One turn moves each row of this set onto another row. After a few examples, where does it send each row asked below?
Kera: [ 21  -8  -4  -2  -3  -2   9  -5  -9  18 -21  -2  -7   9  15   5]
pana: [ -6 -12   5  -5  -9 -20  -3   9 -15  11 -22 -12  -8   2   6  -5]
sosi: [ 26  -5   6  -9  -8   4 -17  -1 -14  11 -18   9  -8   5  24 -15]
nosop: [  4 -37  -5  16   5   2 -22  -8  10   8 -19   1   1 -20 -19  -3]
meti: [-23 -26   7   5  -3   0 -12 -26  14  16 -11   1  -8  18  35  -8]
lali: [ -2   6 -11  -9  -9 -15 -10  11   1   1  -2 -23 -15  -2   6 -10]
Basos: [  0   3  -5 -32   5   9 -17   0   2  26   9 -13 -22  -5  -4 -18]
Kovig: [ -2   4  15 -14 -16  -4  -7 -14  23  19 -35  19  -5   7 -16 -22]
Komo: [  6 -27   7 -20   6   9  -2  -1 -14  25 -15  -9  -7 -17   1 -17]
megu: [ 17 -10  26  -5   2   1  -5 -39  26  11 -19  22  -2 -15  13 -17]
Susil: [ -3 -31 -19  -6 -25  -2 -22  -6  35   8   6   8 -22   7  15 -12]
kof: [ 21   9  -7 -17 -10  -3 -12  -1   0  20  -6   5 -20  22   8   0]
rek: [  5 -22   5   7  14  -1 -36 -16  22  26   2   5  22 -17  21  -1]
Rok: [ -1 -17  26  19   7 -13   8  -1  24  33   3  -4  -7  12   6   2]
Pip: [-17   6  -3   9  19   3 -32 -22  18  15   1  -8 -13   6 -17   2]
bino: [ 14 -13   5  17   1  -3   0   7  39  10  18 -15  -6 -12  12 -14]
devu: [ 14 -10  24  -4   3  -4   2 -41  29  18 -21  22  -4  -7   6  -7]
sog: [  3 -36   5  10   0  -1 -36  -7   7  14 -18  15  -4 -12 -23  -6]
Fef: [  8 -12  23   3 -10 -11 -23  11  30  29  18  12 -19  13  -1 -13]
Kolur: [  8 -14  35  14   2   0 -23   5  17  16   8   0  -3  -7  25 -29]
Zupet: [ 21   4   3 -11  -2   0  -4 -35  46   7  -2  13 -13 -14   0 -11]
Siv: [ -3 -12   8  -6 -10 -15 -14  11 -17   4 -19 -11  -7  -5  13 -16]
Sovaf: [  1  15  13 -14 -13   6 -20 -13  25   5 -27  10  -3  -7  -4 -40]
lofug: [ -3  13   1  -7  -6  -3  11 -19  33  13 -30   1  -2   0 -15 -14]
tos: [ 19   4  10 -16  -6  -2 -13 -32  44  12  -2  22 -18  -5  -2 -13]
Sumit: [-11   8  -1   8  19  11 -43 -20  16   5   3 -10  -8  -6  -7 -11]
gogi: [  6   4   3  -3  -7   6   3 -16  28   1 -33  -2   7 -19  -2 -30]
Gile: [  7 -14  -3  -4   4  -6 -47 -10  31  31  14  13   8  -6   8   1]
Ridu: [-24 -28  28   1  -6   0 -25 -23  37  18 -11  14   1  -8  -5 -22]
logi: [  8 -16 -13   4  10  -5 -27 -13  37  27  13  -1  12 -11   6  11]
mis: [-23 -28  16   9   2   1  -6 -26  43  12 -11  -1   5 -17  -3 -17]
nadob: [ 27   9 -16 -10  -4   5  -6  -2   3   4  -3 -10 -12   0  20  -9]
folav: [ -2   2 -10 -28   9   7  -5  -2   5  25   8 -18 -21  -5  -6 -13]
megi: [-18 -15  10  -1  -5   5 -26 -20  52   7   5   2  -4 -18  -4 -27]
seti: [-22 -25   8   6  -4   3 -16 -25  15  12 -10   0  -7  12  39 -14]
parur: [  2 -27  10 -22   5   4  -2   0 -14  32 -15  -3 -10  -7  -4 -14]
Ros: [ -4   6  -5 -16 -13 -19 -20  13  -2   7  -3 -12 -21   7   2 -11]
Mit: [-24 -16   8  -2  -6  -3 -15 -22  54  18   2   6  -8  -3 -15 -13]
vodi: [  0 -24   6   5  13 -10 -28 -17  22  39   0  12  16   0   8  13]
Molo: [ -2 -32 -23  -3 -23  -1 -15  -7  38   5   5   2 -20   3  15 -10]

megu moves to Zupet
nadob moves to Kera
folav moves to parur
Where do these go?
sog moves to Sumit
seti moves to Molo
megi moves to mis
gogi moves to lofug
Siv moves to lali
Kolur moves to bino
Gile moves to rek

One turn moves each row of this set onto another row. After a few examples, where does it send each row asked below?
zime: [  2  23 -13 -10  14  21   8  22   3 -21  -8   6   5   6   5  -3  -1  -8
  -6]
Num: [-17  12   2 -22  23 -27  13   5 -22   5  12 -21   1  17  -1   9  13 -13
  14]
rizu: [ 18  -2 -27  -9  -1   4 -16   6 -23   4  21  -1  13  -1   3  10  17 -27
  24]
nirem: [ -2 -14   0  -7  -4   2  25 -30 -10 -13  16   6  13  15   3   6  21  -6
 -15]
kuzum: [  0 -23  14 -25  -6 -17  21   9   5 -15  10 -13 -14  -1  12  -3   1  13
  15]
fumuz: [ 11  -2 -13  -4  10   3 -12 -17 -38  13   2 -12  12 -18  -3  -9  -2  -6
  23]
Zab: [ 20 -21 -14  -2   3   0 -20  -5 -32  14  10 -10  14  -8   7 -14   9 -11
  20]
feva: [ 16 -11  18 -21  -4 -16  -2  14  -6   2  26 -17  -8  -4  13  21  11 -15
  25]
tuz: [  1 -10 -11 -22  10  -5   4 -32   5 -11  30   2  -7  23  -8  -3  20  -6
  -4]
kibe: [ 22  -5 -12  -6  24 -21  -6  14  12  -9   2  -3  -9  12 -28  12  14   0
  14]
rozi: [  7 -27  15  17   4 -11  20  -3   3  -9   8 -10  -1  26   6  -7   1 -22
  -2]
buba: [ 12  -3  17   5  15  -5   0  -6  26 -12  11  -1  -3  26  -4   5  13 -28
   7]
vife: [ 21  15 -30  -7 -10  -1  -3 -10 -25  15   0  -2  17 -10 -12   6  -3 -13
  12]
fumop: [ -1  29 -14   1  -1  14  16  12  13 -18  -5  12  -7   0   5  -5   0   4
   0]
tavak: [ -6 -11  21   6  -4 -11 -15 -22   5   7   6  -5  -7  12 -25  -1   7  -5
  23]
Vuzu: [ 10   1  24 -34 -13 -16  14  -2  17  -5  -3  -4  -4   1   5  -4   3  15
   8]
Zume: [ -6  18  -7  -6   6   4   9  -3   7  -3  -9  -1  -9   0   9 -32 -10  17
  -2]
tafe: [  1   5 -13  -8  10   9  -5  14  -1 -13 -13  -1  -8  -7  10 -26  -6  17
 -11]
Tivi: [ 27   6 -32  -4   0   1 -11  -3 -24   1  10   0   8 -21   2  14  10 -16
  16]
Bam: [ -8  11   4  -5  -2  -5 -16 -10  -3  19  29  -9 -20  22  -9   3   8  -8
 -16]
tud: [  8  -2   6  18   1 -18  23  13  -9   3 -13  -8  19  -2  -1  28  12   0
  -2]
rem: [  6   1 -32  -2   7   5 -10  -1 -23   4  16  -8  13 -17   0  17   5 -16
  27]
peniz: [-16  -3  15  12  -9   3   3  -5 -22  12  23 -10  -6  13   7  10  10  -7
 -21]
Fes: [ -6  -4 -20  -7  22  12   7  22  -8 -19   0  -9  -7   7  10 -22 -10   1
  -3]
bomas: [ 18 -25  -2   6   5   2   3 -30  10 -14  14   8   0   7  -9   0  19   7
  -9]
gel: [  5  -5   9  25  -4   5 -15   0   2   8  22  -2 -17   6 -10  15  11  -1
 -16]
tum: [ 29 -15  27 -16 -12 -22  -1   3 -14  13  10 -19  -9  -5   7  -2   0  -4
  14]
Pevon: [-10  17   3 -34  12 -28  15  -4 -13   7  -6 -11  14  23  -8   1  14  -6
   3]
vaso: [ 26   6 -16 -10 -16  -1 -11  -8 -24  20   1   1  27   0   2  -3  11 -19
   8]
Kinal: [ -5  -4   9  -6   1 -19  12 -15  22   8   9 -12  11  32  12  -6   4 -20
  -5]
Vovi: [ -3  22 -14 -13  -1  13   8  19  -2 -16 -13   7   3  -3  12  -8   0   5
 -16]
sof: [ 24  14 -24 -17  -2  -7 -13 -17 -29  15   3  -4  12 -16   3  -4   4 -12
  10]
bimi: [ -4 -11  10  16 -28 -11  13 -10  -5   3   1   2   1  16 -23  14   3 -13
   9]
vuba: [ 24  -1  -1   2  23 -29 -11   2   6  11  -4 -13 -12   7 -24  -2   3   8
  10]
Teki: [ 28   1  13 -20 -26 -23   8   9  -1  14  13 -11   3  -1   8  21   5 -12
   8]
suk: [ -9  12 -20 -18  16  12  -1  23  -6 -23   2   0 -14   0  12 -14   0   3
  -3]
vapav: [ 14  -2  15 -26 -12  -9  22  15  12 -25   8   3 -15   3  -1  13   6   1
  14]
sil: [-18   7 -13   1  14  12  17  14  -4 -21   6  -3 -17  -1  16 -17  -3   7
  10]
bodo: [  0 -26   7  12  12 -17  20  10 -15  -5 -13 -13  18  -1   2   9  13  10
   2]
dugo: [ 13  -5 -22  -6   6  -2  -7 -10 -41   6  10 -11  10 -23  14  -1   7 -11
  16]
vasi: [-30 -12   1  -3 -12 -16   2 -12   2   7  20 -11   0  18  -9  15   8 -14
  22]
Fiti: [  1  12 -12 -11  13  10   1   8   9  -2 -16  -5  11   2  11 -24 -10  12
 -13]

fumuz moves to Fiti
Kinal moves to bimi
sil moves to Zab
Where do these go?
bodo moves to vuba
feva moves to kuzum
tafe moves to sof
bomas moves to Bam

